128 stands for zero in the data rows.
Here are some points:
[151 190 103 121 185 203  83 156 191 199]
[ 85 106 153  87  52 153 183 123 157 199]
[101 207  70 171 202 103  67 189 141 199]
[ 68  90 120  87 102 103 183  56 124 116]
[168 106 153 121 119 136 117 123 124  99]
[ 51 106 153 104  52 103 200  89 174 116]
[101 106 170  87 135 136 133  89  74 116]
[135 190  87 121 169 170  83 173 124 199]
[ 85 106  87 171 102 136 167  89 191  49]
[168 140 170 154 169 153 150 106 157  99]
[185 156 137 171 119 203 117  89 207  99]
[185 173  70 137 119 136 167 123 107 132]
[135 207  70 204 185  70  50 206 124 166]
[151 207  70 171 169 136 117 189  91 116]
12 more points follow, each with its number after it:
[185 140 170 154 135 136 183 123 107 199] 0
[168 140 103 137 202 153 100 139 107 149] 1
[ 51  90 153 104 102  70 183  89 124 166] 2
[135  56 103  87  85  86 117  73 157 149] 3
[185 140 153 154 119 136 133 139 124 199] 4
[135 140  87 154 102 136 150  73 174  66] 5
[168  90 120 154 169 136 150  89  74 166] 6
[201 106 137 137 119 136 167 123 191  99] 7
[ 85 106  70  87 102 103 133 123 157  99] 8
[135  56 137 104 102 153 133  73 207  49] 9
[151 123 120 121 152 203 117 123 141 132] 10
[185 140 153 121 135 136 117 139 141 166] 11
Which of these numbered points is nearest to each point below, looking only along the 2 directions in which the first points spread most? Its number follows each.
[135 190  87 188 185 136  67 189  74  99] > 1
[185 140 137 121 119 186 167 189 157 132] > 10
[ 68 106 187 121 102 103 183  89 157  99] > 3
[168  90 120 104 135 120 183 139 107  99] > 6
[ 68  73 120 104  85  86 133  89 157 116] > 3
[ 85 106 187  71  69  86 183  89  74 199] > 2
Here are 12 other points, each followed by its number:
[135 106 120 104 169 103  83 139  74  99] 0
[101 173  70 204 169  53 100 173 107  99] 1
[101  73 103 104 102  86 150  56 157  82] 2
[118  73 187 121 102 120 133 123 124 132] 3
[201 106 170 188 152 186  67 106 207  82] 4
[168 140 187 121 119 170 117 189 174 199] 5
[ 85 106 120 121 102 153 133 106 157  99] 6
[118 156 137 154 185 120 117 106  74 132] 7
[118  90 170 104 102 153 117 123 107  99] 8
[135  90 103  71 169 186 117 123 141  82] 9
[135 106 153  87 135 120 133 173 107 166] 10
[118 140 153  87 102 153 117 123 141 149] 11
The same question for these:
[ 68 106 170  54 135 103 167 106  74 199] > 10
[118 123 137 171 185 136 133 156 157 116] > 5
[101 106 137 121 169 103 100 139 157 166] > 10
[ 51 123 120  87  69 120 183 156 107 149] > 10
[135 106 120 137 119 153  67 106 124  82] > 9
[101 173  53 204 185  53  50 206  74 132] > 1
